Each path below is one point turned by a fixed rotation once a step. After each direction that follows a path, write how fast that rotation turns it, in deg/step (0 if it stays still).
Each turn is a multiple of 5 degrees from 10 to 175, or 0.
Each row of a path follows its step; steps can be skipped.
path 1
step 0: [ 14.1   5.7 -31.2  38.9  -9.2   4.7  -4.9   3.9 -34.1  11.5 -11.5  25.2
  18.5 -20.6  -7.2  10.7   2.1 -35.3  19.0 -19.2  -0.2  11.9  12.1   2.8
   6.9  -1.2   6.4   1.7 -11.3   6.8 -22.0   4.4 -28.8  -5.9  16.5  -9.2
 -29.5  10.5  21.5  18.3  20.8   2.2  -2.8 -11.8  14.2 -31.3 -25.0  -9.1
 -16.3   9.0 -24.4   8.7  -0.5]
step 7: [ 15.3  20.6   2.4  19.9 -11.0  15.6  13.3   3.0  16.0  39.3  14.1 -12.1
  14.7   4.5   8.9  -1.0 -24.2  14.0 -16.2  -7.4 -24.8   0.1  20.3 -36.3
  -1.2   0.6  -3.5 -21.0   5.5   0.1 -24.6 -32.5 -41.6   3.2 -23.9   7.9
   8.3  -5.9  31.5   0.2  29.2  -3.8   2.3  -3.2   2.9   6.0   2.9 -25.8
  -2.3   7.3  17.7   6.9 -17.3]
step 17: [ 20.8  12.4 -27.9  10.3   1.2  17.9  26.3  15.4  12.2  20.7   1.5 -16.6
  27.0  -8.7   5.4   7.2 -30.2  -6.5 -14.4 -29.7  -8.5  22.1  -3.8  14.5
   5.9   8.3  24.3 -16.3  33.6  -3.1 -11.9  -6.9   1.8 -23.4  19.3  -5.6
 -28.0   9.8  21.6  14.3 -19.5   9.2  -3.9  20.6  -7.6 -19.8 -32.5 -17.0
  -1.8  -1.8  -3.5 -19.5   5.8]
step 19: [ 24.6  10.6 -34.7  14.4  -9.4   8.9  12.9   0.5  30.3   0.7 -11.2 -18.8
  12.7   1.1  19.2  -8.6  -8.8  20.6  -3.1   1.2  12.9  25.2 -17.7  -7.0
  17.1 -13.7  13.6   3.6  24.4 -18.9   6.5 -27.2 -19.3  -5.3   6.6  -3.4
 -19.5  11.1  54.0   4.8  38.2   5.3  -0.6   9.2 -13.1  -0.2 -17.4 -14.6
 -10.5 -13.9  -6.8   7.1  15.5]
step 21: [ 16.0   3.4 -28.3  25.2 -13.4  23.2 -26.3  12.9  19.1 -14.9  10.9  -7.6
  27.7  26.7  -8.7 -17.7   2.2  -8.2 -27.8   1.8 -13.9   4.4  -2.1 -18.0
  11.5  19.9   1.7   6.3   5.7 -25.6 -25.3 -10.9 -37.0  11.2  -9.4  -1.2
 -20.1  -2.4  35.8   0.4  31.6 -10.5  -4.7 -13.6 -11.9   5.0  16.9  -5.6
   9.9  11.5 -20.8  20.5   5.2]
step 31: [ 14.0 -10.0 -24.2 -10.9   8.5  34.2 -10.1   1.8   9.5 -26.3 -10.4  -1.3
  40.3  13.6   3.6 -16.1  -6.5 -16.9  11.2 -28.3   3.6  21.7 -13.9   9.6
   3.1   0.8  30.6  11.8  24.8  -0.6  -0.3  19.2   1.6  -5.2  -2.9 -14.8
   2.8  26.1  10.9  11.6  20.9  27.5 -13.8  26.3  -2.0 -16.5 -38.1   5.6
  17.1 -21.3 -21.4   4.4  -1.9]
step 32: [-19.6  12.1   5.4  23.4 -10.9  -8.3   3.0 -21.4  14.9  25.4   6.6  18.7
  14.9  -5.6 -11.3  -2.2   1.7 -42.4   6.6 -38.3   5.5  -2.9  -8.0 -22.2
 -18.2  11.4   5.7 -36.6  12.3  20.0 -25.0 -10.2 -14.9  19.3  10.0   5.7
 -22.3 -15.4  26.9 -11.6   3.8  -3.1 -20.3  -3.1 -12.9 -29.5 -27.0  11.0
  15.2  -4.7 -13.7  13.6   0.7]
step 37: [ 21.0 -28.5 -14.3  42.1   2.2  10.6  18.7  12.4  11.5  25.2  17.2  -3.9
  19.4   3.2  -8.2  25.6 -10.3 -11.3 -12.5  -7.2  -8.9   9.5  20.1   1.1
  -5.4 -10.4   7.3   0.0  11.5 -15.5  -7.6 -12.9 -44.3  -7.0  -6.1 -14.4
 -14.8   1.4  13.7  12.7 -16.0 -18.2  -9.9   2.6  10.0 -11.4  -8.2 -24.0
  -1.8  48.2 -20.0  23.6  17.9]
step 39: [-17.8 -16.6 -18.0  43.4  -4.3  -1.9  12.0 -30.1   9.7  39.7  -3.2   1.3
  -6.9  16.6  -1.3  11.7  -7.9   5.1  -7.9  27.6  -0.5  44.9   0.8 -24.4
  12.2 -23.0  -6.4  -2.3 -10.2 -15.9  19.5  -9.9 -45.7  -3.8 -16.8  11.2
  -4.0  -0.3  21.7  11.8  14.4   0.1   0.0   4.5  -0.5   7.8  -9.0 -14.9
  -7.0  12.3 -15.2  24.8  -8.0]
[ -8.6   4.6  -3.7  -3.6  -0.3   4.9   1.2   7.5  -4.2   1.3   0.5  -1.2
  -1.6  -1.2  -0.4  -4.4  -0.3  -1.9   0.5   0.0   7.1   6.8  -3.4  -6.3
  -0.6  -3.0   5.6  -5.1  -6.1  -3.2   6.2  -8.2  -6.0  -4.8  -0.6  -4.9
   1.6   1.2  -0.5   6.5  -0.3   0.0   4.5   9.3   0.1   1.4  -0.7 -17.0
  -2.2   1.8   6.9   0.0   1.9] => 35
[ 3.0  6.5 -8.0  4.6  3.9  2.0  1.5  3.3  0.6  2.9 -0.8 -0.6 -7.0 -1.2
  2.5  0.1  1.9  1.7 -3.1  4.5 14.0  4.2  8.4  2.7  1.8  4.4 -3.2  3.5
  4.1 -7.6  0.7  2.6 -9.0 -5.8  4.6 -1.7 -8.4 -6.0  1.7  3.3 -2.3 -6.6
  0.1 -3.6 -1.4  6.4  6.5  5.2 -3.9  1.2 -6.7 -1.7 -3.9] => 20
[-5.6 -3.1  2.5 -1.9 12.6 -4.1 -3.2 -8.2  4.8 -4.8 -1.4  0.9  2.2  2.7
  4.0  2.0 14.9  0.0 -2.7 -7.3  9.4 -1.2 -6.5 -2.9  1.7 -4.1  4.2  4.3
  2.4  5.0  5.7 -4.0 -1.3  3.1  3.1 -2.2  2.2 -2.4  6.6  2.3  3.0 -7.7
  2.2 -5.1 -4.5 -3.0  0.3  1.8 -1.3 -4.6  2.8  3.0  2.6] => 110
[  5.0  -0.4  -5.7  -5.2  -0.2   3.0 -12.1   5.0   1.0  -8.7   0.1   1.3
  -4.3  12.4  -4.8  -5.2  -1.3  -4.5  -1.7   6.8   0.9  -2.0  -2.0  -4.9
   0.6  -1.2  -0.8  -0.3   0.4   1.4  10.4  11.2  -0.5   4.8   3.0  -1.1
   2.8   4.4   0.8   0.0   3.9   1.8   0.1  -3.0   0.3   5.8   4.6  -1.4
   8.6  -2.7  -2.1  -6.6   5.1] => 145
[  3.9  -6.2  -2.3   4.4  -7.7  -6.1   0.8  -7.0  -2.0  -0.4  -6.1   0.3
   3.2   4.9   3.7  -2.9  -1.0   8.5  -0.4   5.1  -1.2   1.7   3.0  -6.7
   5.7  10.5   0.9   4.1  -4.3   7.6  -4.8  -3.0  -0.3  -4.6  -3.0 -11.9
   4.7  -4.2  -0.3   4.1  -5.4  -3.6   2.8  -6.3   1.1   4.2   2.7  -6.1
   6.5  -4.4   3.6  -0.4  -1.4] => 20
[ -1.8  -0.6   6.7  -4.6  -2.7   6.3  -4.5  -5.1  -0.8   0.3  -2.5   1.9
  -2.7   7.5  -0.3   5.3   3.3  -0.9  -9.3   5.2  -6.4  -2.3   5.1   6.6
   3.2  -5.4   3.1 -10.0  -5.3 -12.1  -2.5   2.2   5.9  -5.4  -2.9  -4.7
  -3.6  -1.0   5.0   9.5  -3.2  -4.8   0.8   0.1  -6.5  -5.6  -0.8   0.0
   0.7  -4.9  -1.5   0.8  -2.6] => 115
[  1.3  -0.1  -0.3  -2.4  -0.3   9.4   5.5 -10.6  -2.2  -1.4   1.0  -8.5
   5.8  -3.5  -3.8  -2.4  -0.4  -0.9  -0.5   2.2  -0.7   0.5  -3.5   0.6
   0.1   0.5   6.0   6.3   5.0  -6.3  -1.7  -0.5   3.6  -2.3   3.5  -5.7
  -1.5  -0.9   0.5   0.8   7.4   1.2  -4.2   0.3   9.2  -4.0   9.2   1.8
  -4.5  -2.4   6.2 -15.9   3.7] => 155
